In the rows, zero is written as 128.
Rotation paths and how fast each direction turns (degrees per step):
Each turn is a multiple of 5 degrees from 10 to 175, or 0.
Each row of a path follows its step; steps can be skipped.
path 1
step 0: [130 142 136 135 122 126 133 143 132 140 132 133 128 136 124 121 131 124
 123 145 131 129 130 140 119 120 138]
step 1: [122 139 126 122 129 133 122 140 133 147 124 138 128 123 109 130 120 134
 127 125 128 133 128 123 129 129 141]
step 2: [119 131 127 112 133 132 139 144 133 138 128 130 119 142 124 129 126 131
 125 142 120 128 133 130 119 123 122]
step 3: [114 136 131 120 128 128 122 138 117 140 119 122 123 128 121 118 128 138
 124 124 130 111 141 122 128 127 133]
step 4: [119 131 136 111 132 120 136 122 130 139 133 129 123 141 131 122 126 146
 140 122 129 132 133 124 123 119 126]
step 5: [135 125 125 121 137 133 114 124 120 139 124 119 120 127 132 112 120 138
 136 132 130 118 139 135 118 122 125]
step 6: [123 123 135 133 130 121 126 113 137 132 135 125 119 129 116 113 132 147
 126 120 120 129 133 140 124 125 126]
step 7: [126 118 131 141 139 126 121 121 129 142 125 133 121 126 137 135 119 135
 125 129 138 128 135 143 117 118 130]
step 8: [131 138 131 137 120 127 136 126 126 136 133 135 126 118 124 117 133 134
 125 130 126 131 130 154 120 124 138]
step 9: [125 128 135 133 137 130 123 127 135 150 135 135 131 129 113 132 118 122
 123 135 136 136 128 136 128 128 141]
Speeds:
[123 131 132 132 126 123 132 129 123 127 127 131 128 128 136 131 131 129
 127 125 133 125 131 128 128 125 129] -> 90
[124 128 134 128 130 124 124 125 129 127 128 127 130 129 119 130 129 129
 126 122 130 132 124 124 129 126 131] -> 135
[124 127 132 122 127 132 133 131 125 130 125 128 122 131 128 127 127 125
 129 128 128 126 123 125 130 135 131] -> 40
[124 131 125 124 128 127 130 132 126 131 125 126 136 130 124 134 129 124
 130 130 124 129 133 129 131 128 129] -> 40
[129 123 124 131 125 127 129 129 126 122 131 126 133 127 131 130 129 121
 130 124 126 126 122 123 128 129 127] -> 0
[129 125 135 129 133 125 131 128 131 130 133 129 128 133 129 129 125 122
 129 132 129 128 130 126 127 127 123] -> 155
path 2
step 0: [127 134 128 140 135 113 119 125 128 143 136 131 135 122 133 124 109 144
 125 126 126 137 124 126 128 121 135]
step 1: [129 126 125 126 117 126 129 123 145 140 139 128 140 120 143 127 117 138
 119 123 127 121 128 127 132 130 113]
step 2: [122 119 126 130 114 140 133 119 132 123 119 125 137 119 142 146 118 126
 130 125 138 127 132 138 133 127 126]
step 3: [120 143 128 130 128 127 123 122 130 121 118 122 117 117 139 135 127 129
 150 127 140 122 131 138 122 128 133]
step 4: [118 127 127 143 125 122 118 139 134 119 122 132 109 123 138 111 133 129
 137 124 126 118 127 128 131 133 126]
step 5: [141 117 124 141 109 127 125 147 125 122 124 123 120 123 127 130 137 136
 127 125 118 130 118 127 125 131 128]
step 6: [144 128 128 126 124 149 126 143 120 131 147 123 121 133 133 135 130 128
 135 126 127 130 122 128 124 126 136]
step 7: [134 123 131 126 148 135 115 137 128 119 145 128 136 121 135 127 129 115
 128 122 133 136 134 126 118 120 130]
step 8: [127 123 132 142 140 119 123 119 128 117 142 124 146 119 130 124 129 134
 125 137 129 137 124 122 123 139 133]
step 9: [125 126 135 125 121 126 128 116 129 124 143 131 131 130 131 127 124 138
 123 145 133 128 110 133 123 137 109]
Speeds:
[130 127 125 133 125 129 119 130 130 125 132 129 128 127 135 130 126 132
 128 130 133 129 127 132 125 129 129] -> 0
[127 128 127 129 122 125 131 133 126 128 131 129 130 124 127 129 130 130
 124 132 129 127 130 122 133 135 123] -> 95
[134 126 127 132 126 130 127 132 130 129 129 128 124 129 122 126 128 121
 133 127 129 132 129 126 124 134 129] -> 40
[126 129 129 133 131 122 123 124 124 125 127 132 128 130 130 128 126 128
 132 128 124 127 127 120 126 129 125] -> 85
[124 129 124 131 128 128 125 128 137 126 130 126 133 127 122 126 130 129
 127 126 125 122 125 125 129 126 131] -> 100
path 3
step 0: [138 118 125 127 128 143 112 119 134 129 122 153 130 125 126 127 131 130
 137 120 121 131 129 122 131 134 115]
step 1: [131 114 118 120 118 141 133 119 116 113 123 126 128 138 117 131 125 125
 121 122 141 127 128 137 124 124 142]
step 2: [130 115 134 134 133 130 134 126 112 126 124 146 116 112 133 131 135 125
 115 133 111 132 129 118 130 129 131]
step 3: [136 122 143 132 130 141 129 129 135 113 126 116 123 129 126 127 121 135
 128 133 135 134 105 126 122 117 137]
step 4: [133 121 132 137 135 143 130 139 123 135 119 140 141 129 118 125 134 122
 128 133 121 122 130 122 115 124 108]
step 5: [120 132 131 124 123 134 133 113 127 112 116 122 124 127 132 120 131 122
 128 132 137 129 133 145 112 112 126]
step 6: [129 125 133 134 122 120 143 122 126 127 139 139 127 121 126 133 136 142
 109 134 121 125 128 128 124 128 107]
step 7: [136 130 149 114 119 129 122 124 129 114 119 112 131 123 128 125 119 140
 133 139 134 126 131 122 129 130 123]
step 8: [135 125 124 136 131 128 112 138 113 132 130 133 138 135 122 123 136 146
 126 139 119 121 134 142 122 129 121]
step 9: [125 140 124 105 138 126 124 110 122 131 113 127 118 129 120 120 130 136
 128 135 133 137 126 130 126 120 129]
Speeds:
[129 125 127 126 126 123 129 123 127 127 133 128 131 126 129 129 124 129
 135 130 129 125 130 133 131 128 120] -> 45
[126 128 126 122 125 129 129 127 131 129 132 128 128 132 119 129 128 128
 126 127 128 129 121 123 131 126 123] -> 125
[131 129 127 131 122 130 120 131 126 127 124 129 134 130 124 125 124 124
 128 127 131 123 129 127 129 128 127] -> 100
path 4
step 0: [143 133 126 132 131 139 117 114 130 128 117 136 137 131 120 130 122 115
 124 137 136 122 126 132 124 143 119]
step 1: [127 137 128 129 117 114 139 121 134 132 133 135 127 118 121 120 126 137
 116 130 117 111 124 126 140 135 135]
step 2: [122 124 129 138 123 122 129 118 148 115 114 126 129 142 138 131 129 123
 139 112 122 122 129 128 126 125 127]
step 3: [149 135 128 128 136 124 116 124 115 116 123 132 129 129 115 127 119 139
 126 118 126 125 126 139 128 120 127]
step 4: [124 135 142 133 124 132 132 123 135 134 134 125 127 117 127 125 121 126
 135 120 127 140 122 141 150 137 137]
step 5: [132 112 111 137 119 122 129 137 127 134 115 136 134 132 132 120 136 123
 135 122 117 136 126 133 134 116 130]
step 6: [141 112 128 118 136 126 133 118 123 130 135 112 124 128 119 140 134 130
 134 126 132 125 129 148 125 126 131]
step 7: [113 132 121 133 138 139 123 131 123 144 119 121 129 127 125 129 115 117
 114 127 125 131 120 138 132 135 137]
step 8: [131 123 130 127 119 138 143 128 136 142 128 137 140 118 130 126 136 132
 125 128 111 124 126 134 113 119 121]
step 9: [113 130 131 124 136 121 132 127 130 122 126 112 135 150 119 123 139 133
 125 136 128 122 135 141 127 125 123]
Speeds:
[130 124 128 132 135 129 128 128 125 124 130 131 129 133 128 129 127 133
 131 131 132 125 128 133 128 132 123] -> 115
[130 134 125 121 130 127 123 126 124 123 128 125 131 127 127 131 130 124
 128 128 132 129 126 133 125 131 129] -> 110
[127 127 128 122 130 128 128 131 127 124 130 130 121 128 129 126 127 129
 131 132 127 134 125 120 124 132 128] -> 0
[128 126 123 123 131 136 127 131 132 130 129 126 127 127 127 132 131 126
 126 133 123 125 131 128 132 127 126] -> 40
